One turn sends every row of this set to another row. A few are shown first. Where does it send the rows asked after them?
Pib: [ 1.67  1.02  2.67  0.83  0.27 -1.46  1.95  1.56  2.49  1.05 -1.34 -1.51
 -0.22 -1.60]
fam: [ 0.61  0.08  1.62  2.03  2.08  0.03  1.27  2.13  3.46 -0.31  1.84  1.85
 -0.23 -0.77]
Biv: [-0.42  0.89  3.33  2.29  0.66 -0.03  1.72  1.05  2.44  0.11  0.53 -0.77
 -0.92  1.47]
Kitek: [ 3.71 -0.06  0.35  1.28  1.75 -2.35  3.06  1.49  3.68  0.06  0.98  0.83
 -0.10  0.96]
luze: [ 1.20 -1.41  1.60  0.75  0.01 -0.46  2.35  4.43  0.05 -0.11  0.68 -0.65
  1.88  0.33]
biri: [ 1.03  0.42 -1.20  1.37  0.96 -1.58  1.03  0.56  3.43 -0.36 -0.52  0.23
  1.76  2.99]
Dafeb: [ 0.70  0.28  2.07  2.14  0.43 -1.50  1.62 -0.22  2.40  0.49 -2.44  1.58
 -1.54  2.68]
selof: [ 2.32 -0.01  1.24  2.61  0.65  0.22  2.29 -0.35  1.94 -0.84  1.64 -0.14
  1.91  1.92]
Gitop: [-1.52 -0.73 -0.03  0.80  0.14 -0.51  1.99  2.36 -0.40  0.31 -2.85  1.76
 -0.47 -0.37]
Fireb: [ 1.60 -0.41 -0.01  1.67  1.76 -0.14  0.26  0.62  3.33 -0.23 -0.81  3.82
 -0.53  1.54]
Vapon: [-0.02 -0.54  1.68 -0.87  0.89 -0.05  3.17  2.84  2.01  2.40 -0.91  0.64
 -1.60  0.01]
tetog: [-0.03 -1.91  1.14  1.28 -0.85 -1.12  1.36  0.73  0.06  1.03  0.26  3.82
 -1.54 -0.17]
Kave: [ 2.67 -0.86  1.19  1.49  0.18 -2.22  1.62  1.04 -0.15 -1.42  1.48  2.29
 -2.25 -0.62]
mapif: [ 3.30 -0.79 -0.51  1.24 -0.20 -1.64  1.17  0.86 -0.81  2.76 -0.74  2.37
 -1.39  1.94]
gera: [ 0.67  1.23  1.71 -0.39 -0.12 -0.71  2.76  0.53 -0.88  2.25 -1.02 -0.35
  1.40  1.77]
Malo: [-1.55 -1.86  0.44  0.02  0.31  0.42 -0.50  2.60  1.55  1.41  0.27  1.37
  0.05  0.79]
volim: [ 1.23  0.14  0.42  0.73  0.66 -1.29  1.33  3.71  0.37  2.83  2.16 -0.79
 -0.64 -0.11]
falo: [ 0.74 -0.42 -1.14  0.52  0.88 -0.48  0.59  1.47 -0.07  1.54  0.71  2.84
  2.65 -0.46]
zat: [ 0.86  0.04  1.38 -0.36 -0.40  2.01  2.57  0.19  0.08  1.06 -0.19  2.09
 -1.60  1.98]
gesum: [ 0.91 -1.72  0.25  2.66  1.11 -0.09  3.31  0.52  0.86  0.48  0.58  1.73
  1.63 -1.75]
Mazod: [ 2.91  1.52  0.61  1.23 -0.84  0.96  0.42 -0.69  1.18  0.36 -1.90 -0.12
 -1.14  1.83]
mome: [ 1.55  1.80 -0.86 -0.56  1.13  1.46  2.66  0.24  0.75 -1.28 -1.20  1.11
 -0.23  1.45]
lin: [ 2.28 -1.87 -0.83  0.91 -0.03 -0.33  1.84  1.07  2.44  2.36  0.63  0.04
  2.33 -0.66]
kugu: [ 2.22  1.36 -0.32  1.34  2.09  1.34  0.64  0.52 -0.36  0.75 -2.18  1.45
 -1.17 -0.54]
govuf: [ 0.75 -0.19 -0.58 -1.10  0.79  0.33  0.80  3.69  0.19 -0.11 -0.52  1.59
 -2.57  1.27]
med: [ 0.74 -2.10  1.48  1.77 -0.22  1.24  0.66  2.57 -1.43  0.38 -0.53  0.53
 -1.97  0.86]
bapil: [ 1.88  1.57 -0.60  2.08  0.77 -2.28  0.99  3.40  2.07 -0.70  0.80 -1.57
 -0.09  1.01]
Rim: [ 3.08  1.58  1.74  0.56  0.81 -2.13  2.63  1.06  1.14 -1.19 -1.27 -0.68
  1.54  1.84]
potaf: [-0.42 -1.91  1.38  1.50  0.63 -0.23 -0.87  1.20  0.26 -1.09 -0.32 -0.45
  1.85  0.64]
Nurit: [ 4.96 -0.59  0.25  3.30  0.48 -1.16  1.20  0.88  0.59 -0.59 -0.84  0.83
  0.05  1.82]
Sogol: [ 1.94  0.00  2.12  0.58  2.29 -0.86  0.07  1.54  0.04  1.46 -3.08 -0.30
 -0.97 -0.22]
mek: [ 1.51 -0.74  0.34  4.22 -0.15 -3.14  2.23  0.45  2.40  0.46  0.11 -0.07
 -0.21  1.27]
Rusa: [ 0.95  1.80  0.15  1.41  1.27 -0.92  0.06  1.10 -0.74 -0.40  0.49  1.96
 -1.64 -1.79]
vele: [ 1.74  0.08 -1.64  0.98 -1.18 -1.05  2.94  2.05 -0.58 -0.44 -1.84  2.59
  0.17  2.12]
Sopod: [ 1.22 -0.96 -0.10  1.59  1.49 -1.56  2.22  2.98  2.05  1.36 -2.64 -1.11
 -1.91 -0.09]
kolik: [-0.65  0.08 -1.05  2.31 -0.26 -0.59  1.07  1.86  1.01  0.68  1.69 -1.50
 -1.47  1.78]
Pagu: [ 1.60  0.62 -0.11 -0.33 -2.10 -2.55  2.52 -0.74  0.98  1.11  0.66  0.30
  0.45  1.62]
Napug: [ 1.65  0.28 -1.23  3.70  0.75 -1.33  1.15  1.49  1.30 -1.15 -0.34  1.01
  2.45 -0.52]
Labig: [ 2.45  0.33 -0.09  1.71 -0.45 -2.21  0.46 -0.07  1.69 -0.23 -1.09  3.17
 -0.43 -1.64]
pudu: [ 4.16 -2.21  0.16  0.06  1.44  0.22  0.99  0.90  1.20  0.54  0.29  1.46
 -0.77  2.80]
regog: [ 0.10  0.27  0.95 -1.17  0.60 -3.54  3.07  0.57  1.48  0.18 -1.52  0.63
  0.35  1.69]
nosan: [ 1.61 -0.45  0.58  1.84 -1.06 -0.18  3.63  3.10 -0.54  0.90 -1.89 -1.00
 -0.18  2.08]
gepob: [ 0.24  0.80  2.17  0.24  1.44 -1.46 -1.53  1.63 -0.57 -0.21 -0.12 -0.23
 -0.51 -0.24]
sez: [ 3.25 -2.22 -0.25 -0.06 -1.01 -2.30  0.42  0.18  1.62  1.60  0.61  1.16
  1.01  1.51]
nasop: [ 2.16 -1.21 -0.90  0.33 -0.21 -1.50  1.19  4.04  0.09 -1.06  1.24  2.65
  0.71  0.72]
pituv: [ 1.55  0.60 -1.12  1.08 -1.22 -0.33  3.10  0.87  1.87  2.30  1.48 -1.36
  0.04  0.28]
mev: [ 1.49  0.25  0.26  0.81  0.32  0.15 -2.05  1.96  2.47 -0.35  1.25 -0.07
  0.59 -0.47]
Kisok: [ 0.79 -0.86  2.52 -1.01  0.83  0.12  2.65  2.33 -0.83 -0.74 -0.46  2.17
 -0.19 -0.76]

luze turns into Fireb
gepob turns into sez
And these:
selof turns into govuf
Sopod turns into gesum
falo turns into Mazod
Napug turns into zat

One turn sends every row of this set to another row. A few are shown first. Where does it send the rows asked after them?
Lat: [-3.47  4.15  2.69  2.14 -2.32 -0.58 -4.63 -0.49  4.37  0.22 -2.26  0.35
  1.85  2.73 -1.27  0.88]
sos: [-2.63  4.57  0.69  0.67  0.29  0.75 -1.77  1.09  2.30  1.16 -1.76  0.75
  1.47  1.71  2.02 -3.19]
dabol: [-2.58  3.28 -2.54  2.66 -2.08 -1.63 -2.04  0.47  0.57  0.03 -0.90  0.45
  1.92  1.89 -1.68 -2.45]
zotos: [-2.38  2.80  0.95  2.26 -2.26  1.46 -3.32  1.26  2.41  1.23 -1.04  0.74
  1.79  1.62  1.57  3.74]
bape: [-2.61  5.03 -0.05  2.30  0.67  0.65 -3.95  2.43  4.22 -0.31 -2.64  0.64
  0.65  2.43  0.33 -1.48]
Nuf: [-1.83  3.46  0.80  0.86 -2.12 -2.46 -2.81  3.10  3.25  0.33 -2.21 -1.28
  1.55  2.23  2.17  1.61]
vezes: [-3.17  4.05 -1.40  2.04 -1.15 -1.94 -1.33  1.99  1.10 -0.36 -0.80 -0.61
  2.30  2.37 -2.92 -1.23]
dogi: [-1.84  1.05  2.46  2.38 -0.29 -0.25 -1.77  3.09  1.90  1.03 -0.59  1.10
  1.92  1.20 -0.22  2.85]
vin: [-1.12  1.48  0.76  2.94 -0.88 -4.05 -4.12  2.72  2.78  0.96 -1.57  1.11
  1.94  2.05  0.85  0.60]
sitiv: [-2.00  1.89  1.80  1.61 -3.21 -0.25 -2.95 -1.02  3.09 -0.51 -2.93  0.77
  0.18  1.21  0.81 -1.98]
Pemiz: [-0.15  2.02 -0.28  0.50 -0.60  1.40 -0.71  0.68  1.21 -0.47 -1.26  1.01
  3.78  1.54 -2.26  0.51]
zopil: [ 0.07  2.06 -1.68  1.46 -1.48  2.00 -2.32 -0.05  1.79 -1.01 -1.90  1.43
  2.99  1.62 -1.76  0.57]
mubo: [-3.58  5.20 -2.32  1.99 -2.55 -0.88 -2.37  0.38  1.19  0.21 -0.87 -0.70
  2.53  2.65 -1.56 -0.84]
zul: [-1.06  0.11  0.76  2.84 -1.84  0.58 -2.44  1.03  1.21  1.19 -1.03  2.11
  1.09  0.49  1.91  1.18]
Rova: [-0.72  3.18 -0.69  1.17 -0.97  1.70 -2.45 -0.05  1.80  0.01 -1.11  1.30
  4.39  2.29 -2.48  1.75]
basi: [-1.70  2.64  0.61  1.28 -2.50 -2.77 -3.25  0.60  1.71  2.40 -1.08  0.63
  2.82  1.91  3.21  0.14]
tepem: [-2.80  4.29  1.19  2.54  1.78 -0.71 -3.67  1.39  2.79  1.88 -1.00  2.27
  2.62  2.46 -0.31 -2.28]
zotib: [-2.69  1.95  4.32  1.19 -0.92 -1.96 -1.63  0.36  2.59  0.65 -1.47  0.79
  2.11  1.73 -1.55 -1.33]

zul turns into dogi
vezes turns into mubo
And these:
sos turns into tepem
Rova turns into zopil
vin turns into Nuf
Lat turns into sitiv

One turn sends every row of this set to another row. A few are shown first. Where does it send the rows asked after them?
Beviv: [-2.21 -0.61 -2.81  0.63  0.90 -0.43  2.83 -0.49  0.88  0.52 -0.55 -2.23
  3.61 -0.30  2.03  2.86 -0.72  0.23 -2.03 -3.67  1.46 -0.04  0.28  1.35
 -0.72 -4.23]
gagu: [ 0.68 -0.98 -4.03  1.87  0.60 -2.79 -2.96 -1.55  0.62  0.75 -1.53 -0.09
  2.24 -1.08  4.17 -0.62 -0.67  1.28 -1.06 -3.72  0.84 -0.18 -2.80  1.28
 -2.33 -3.06]
Loma: [ 0.03 -2.83  0.59  0.24  3.19 -1.40 -1.52 -0.92  0.16 -2.96 -1.17 -1.68
  2.85 -0.95 -1.42  0.53 -1.36 -0.79 -1.19 -3.35  0.16  0.20 -0.32 -0.72
 -0.53 -2.47]
Domen: [ 2.74 -1.58 -3.19  0.69  1.28 -1.11 -1.47 -0.59  1.71 -0.72  0.71  0.50
  3.09  0.57  3.85 -0.71 -2.37  1.10 -1.19 -4.51  1.66  0.66  2.04  2.90
 -0.81 -2.98]
Sozil: [ 1.18 -0.91 -3.51  1.78  0.07 -1.97 -1.64  1.24  1.95 -0.13  0.97  0.21
  2.28  0.07  4.58  1.14 -0.27  0.89 -0.86 -2.20  0.73  1.69  1.86  0.82
 -0.23 -4.01]
buz: [ 0.20 -2.62 -3.27 -0.44  1.56 -1.44  1.48 -0.75 -0.49 -0.35 -1.08 -2.88
  1.77 -1.03 -0.06  1.75 -0.95  3.09 -0.08 -3.24 -0.67 -0.61  0.17  1.45
 -2.86 -5.01]
kiv: [ 0.66 -3.45  0.19  1.82  0.85 -1.98  0.26 -1.82 -1.53 -0.81 -0.73 -0.36
  3.30  0.66  2.60  0.79 -1.70 -0.60  0.16 -0.76  1.68 -0.67 -0.72 -0.34
  0.05 -0.97]
kepo: [ 0.30 -0.45 -4.12  1.10 -2.44 -2.02 -2.90 -0.15  0.93 -0.36 -1.48 -0.20
  0.73 -0.05  4.62  0.88 -1.08  1.60 -0.68 -2.58  1.56  0.73 -0.42  0.65
 -0.83 -2.19]
vup: [ 0.12 -1.78  0.93  0.58  0.98 -1.63  0.18  0.05 -0.91 -0.47 -2.47  0.15
  1.26  1.98  3.00 -2.27 -2.76  1.85 -1.65 -2.07  0.99 -1.79 -0.83  0.68
  0.93 -3.63]
vepuf: [-1.11 -1.64 -3.32 -0.11  3.32  1.90  0.92 -1.23  0.11 -2.92 -1.12 -1.11
  1.15  0.63  0.08 -0.02 -2.94  0.42 -0.38 -2.09 -0.18  2.20  0.31  0.20
  0.56 -2.80]
zorut: [-0.39 -4.03  0.03  2.71  2.87 -0.81 -0.35 -0.93  1.32  1.21 -1.38 -0.14
  0.52 -0.10  1.15 -0.49 -1.25  1.65 -1.92 -0.83  2.61 -0.53  0.46  0.23
  0.12 -3.25]
Pepat: [-2.66 -0.73 -1.00  0.22  1.87  0.08 -1.03 -2.43  1.61 -0.38 -0.76 -2.88
  0.05 -1.35  0.31  0.39 -1.23  0.95 -2.07 -2.10  0.95  0.53 -0.60 -1.79
  0.90 -1.80]
Pemo: [-0.38 -1.21 -2.43  2.97  0.13 -2.72  1.94 -1.51  1.20 -0.72 -2.85 -1.15
  2.27 -0.64 -1.01  0.85 -1.41  2.08 -2.35 -4.30  1.88  0.57 -1.12  1.25
 -1.57 -2.94]
Bik: [ 0.24  2.83 -0.59  1.14 -0.65  0.45 -3.22 -1.78  1.02 -2.48 -2.56 -1.57
  1.27 -0.42  3.85  0.36 -0.96  1.41 -0.96 -1.43 -0.05  0.64  0.51  0.89
 -1.15 -3.20]
dad: [-1.79  0.20 -1.58 -0.65 -1.04 -2.23  0.42  0.53 -1.59 -0.95 -2.41 -2.11
  2.92 -1.23  1.12  0.37 -1.25  3.56 -1.62 -3.89  1.14  0.31  0.79 -0.29
 -0.59 -4.78]
pesir: [ 3.14 -1.14 -3.61  0.71  2.36 -1.13 -3.11 -0.12  1.51  0.32 -1.36 -1.76
  3.00  0.02  3.40 -1.10 -1.85  1.89 -0.19 -4.58  1.57 -0.60 -0.36  0.80
 -2.35 -3.64]
pefe: [-1.35 -1.00 -2.22 -1.59  3.04 -0.88 -0.04 -1.69 -0.23 -2.95 -3.02 -1.89
  1.50  0.07  0.51 -1.34  1.08  1.71 -1.50 -2.73 -0.08 -0.55 -1.77  1.47
  1.11 -1.97]
rin: [ 2.42  1.21 -2.08  0.36  2.86 -0.41 -3.02 -1.85  0.82 -3.48 -1.68 -1.55
  2.31 -1.73  2.03 -0.43 -0.18  2.34 -0.97 -1.24  0.34 -0.33  0.73  0.52
 -2.57 -4.87]
sof: [ 0.02  1.24 -1.78  1.93  1.85 -0.35 -2.12 -3.65  2.00 -2.37 -2.20 -0.14
  1.94 -2.38  3.16  0.35 -0.21  0.33 -2.96 -1.80  1.31 -0.52 -1.25  2.33
 -2.02 -3.70]
Buzu: [ 0.82 -3.96 -1.83  0.06  1.90 -0.69  0.34 -0.61 -1.26 -1.02 -2.72 -1.13
  1.18  0.67  2.51 -0.54  0.16  3.03  0.78  0.26  1.54 -0.48  0.80  1.21
  0.77 -2.22]
lir: [ 0.23  1.33 -2.09  1.47  1.67  0.55 -1.77 -1.78  1.36 -2.18  0.77 -0.37
  1.58 -0.39  3.30  1.78 -0.15 -0.03 -1.21 -0.43 -1.33  0.41  0.91  1.67
 -2.13 -5.18]
Rete: [-0.78 -0.97  0.56 -0.40  1.22 -1.66  1.18 -0.71  0.37 -2.61 -0.74 -1.82
  0.83 -0.43  2.42  0.47 -2.14 -0.04 -1.42 -2.27 -2.57  0.73 -1.07  0.39
  1.95 -3.21]
davu: [ 0.32 -0.51 -0.56  1.06 -0.57 -1.16  1.59 -1.67 -0.55 -0.05 -1.07 -3.06
  3.75  0.61  0.57  0.91 -2.22  1.95  0.48 -4.81 -0.16  1.42  1.49  1.42
 -1.17 -1.83]
sil: [-1.21 -1.60 -2.76  0.78  2.59  0.84  0.56 -0.46 -1.31  0.53 -0.87 -0.68
  2.02  1.95  2.84 -0.32 -2.32  0.67 -0.23 -0.29  2.25 -1.11 -1.22 -1.56
 -0.23 -3.78]
bana: [ 2.59  1.28 -1.37  1.76  0.87 -0.02 -1.53 -3.16  1.85 -4.21 -0.54 -0.12
  2.11  0.54  1.68  0.40 -1.92  0.21 -1.17 -1.95  0.45  0.41  1.37  2.28
 -2.13 -2.53]

Beviv turns into dad
zorut turns into Buzu
rin turns into bana
And these:
pesir turns into Domen
Rete turns into Pepat

